Rotation paths and how fast each direction turns (degrees each step)
Each turn is a multiple of 5 degrees from 10 to 175, or 0.
Each row of a path follows its step; steps can be skipped.

step 0: [ -7 -21   3 -13   1   7  14  10  -7 -21  28   1   6  -9   3  32  -5   4
 -20  -6   2 -34  21 -11   9   1  -7   0   2   4  -7   6  -3  23 -21  -5
   1  18  23 -18  25   9  -6   1  10 -16  -9  41  -3 -21 -22  18]
step 1: [  8  -2   1 -31  -1   0  15   1  -7   6 -13  33  15  42   8  11   5  -3
   1  18 -32  -6  13   8 -16   5 -22  -2   4   6  31   9   0 -11 -20   4
  -7 -19   3  10 -25  21   8   1  18   1 -15 -17  -9 -10   3 -28]
step 2: [ 11 -10  12  22 -15 -15  -3   2  11   9 -14 -29   6 -13 -30 -21 -27   2
  -3  -2   2  32   3  -5  -1   8   9  -4   8  12  -4  18  11  -7 -13   5
  -5  -5   1  29 -26 -20   7 -17   8  13 -15 -37 -13  -7 -19  24]
step 3: [ -7 -15 -10  -8  21   8  -8   8  15  -4  19  -1  -9 -14  19  -4 -18  -1
 -28 -30   6 -25   1 -10  18 -27  21   0   4  34   6 -10   8  -6 -12  -2
 -16  15  -5  14  13   1   7  -9  -4 -12   5  42   3   2 -16  30]
step 4: [-17  -7  -4 -29 -10  15   0   2   1 -22   6  10   5  28   6  37  29  17
  15  -6 -30   1  -2 -11 -13   5   4   0   2  15  19  -1   4   8  10   8
 -18  -6  45  -6 -11  23   8  12  -3 -19 -17  -2   5   1  -3 -20]
step 5: [ 10  -7   8  11 -20   8   4  11   4  10  -6  -6   9   7 -21  17   1   4
   0  18   6  -8  20   2   6  15  13   1  14  -2 -13  28 -12   0  -2  14
  13 -14  -7  18 -11 -19 -10   9  43  32 -20 -29 -18 -30 -25  -5]
step 6: [ 16 -10  19  -3  29  -4   7   5 -19 -12   7  23 -10  -5  -1 -21 -19  -4
 -15  -1   7   4  16   1  24  -6  -5  -9   0  21  31  -1  11  -5 -40  -3
 -17  16 -17   2 -11 -14  -6  -8  -3   7   9   8  -4  -3 -15  48]
step 7: [ -6   0  -7 -16  10  -1 -11 -15  17  -9   0   9  -3   3 -16   1  -8   2
   4 -22 -30  13 -11  -9 -19 -16   8 -11 -19   7  12  17  -3   5 -13  12
 -17   7  30  36  -5  15  16  -9 -15 -44 -21  24   2   3   6 -20]
step 8: [ -8 -12  -7 -13 -50   1  -7   1  18   2 -13 -24  15  11 -16  12   7  11
  -5 -12  -3 -39  10  16   7  -2  20  11  14  11 -10  15  -3 -13  22  14
  14  -7  21   3  -2  12   2  -6  31  -5   8 -23  -7  -4 -20  14]
step 9: [-11 -21  18  -1  10  14  27  13 -15 -17  17   7 -21   1  33 -10  -4  19
   4  18  17 -21   9 -14  12  -4  14  -2  21   0  23  -4  11  -7 -20  -1
 -26 -23  -3  -8 -11 -18  -2  -5   7  29 -16  -9  -4 -22  -5  22]
[ 5 -1  2 -4  1  5 -1  4 -4 -1 -1  3 -1 -4 -7 -5 -3 -6 -5 -8  8  9  6  3
 -3 -4  0  0  7  4 -1 -2 -6 -2  0  5 -1  0 -4  5 -2 -1 -3 -3 -8  0 -9  0
  0 14  3  0]	90
[  0   3   6   0 -10  -4   0   4   1  -2  -4   2   4   1  -2  -1   2   3
  -4  -1  -6  -3   2  -2   0   1  -1   2 -10  -1 -12  -9  -2   1   4  10
  -4  -6  -8   5  -8  -4  -3   2  -5  -1   2  -6   5  -3  -6  -2]	115
[ -6  -3  -2  -4   5 -12  -6   6  -2  -4   6   4   3  -9  -2  -4   2  -4
   5  -2  -4  -4   0  -7   4   2  -6  10  -1  -1   8  -4 -10  -1   0   0
   1  -3   2   0  -2  -4   6  -1   5   4  -2   3   3   2   1  -2]	120
[  8  -2  -1   4  -6  -7  -2   0   5  -5   4  -2  -9   0   0   3  -6   3
   2  -1  -2   1  -3   2  -4   4  -6  -1  -1   6  -3   7   2  -5   5   6
   3  -1   3   1  -5  -4  -2   7   7   3   4   0 -10  11   4  -6]	120
[  0   4   5  -2   6  -4   1   8   3   3  -9  -1  -4   7  -2  11   0   1
   7  -2  -3   5   3   2   6  -7  -2  -2   1  -7  -5  -1  -4  -3   2  -3
  -4  -2   4  -1  -6   8   2 -10   0   1   3   8  -4   3  -3  -6]	115
[  8  -2  -3  -2   6   2   0   1  -2  -2   0  -2   1   0  -3  -6   5   3
  10   7  -4  -3  -1   5  -2  -6   0  -1   4   4   4 -12   9   3  -5   4
  -3  -1   9  -6  -8  -5  -2  -2  -5   1   5  -6   1   4   1  -1]	145
[ 1  6 -2  2 -2 -8  1  8 -9 -9  4 11  1  6  4 -3 -1  0 -4 -3 -2  5 -5 -1
  2 -4  8 -5  1  7 -3 -2  2  2 -2 -2  8 -3  4 -1  4  1  4 -5 -2 -4  0 -2
 -5 -6  6 -6]	120
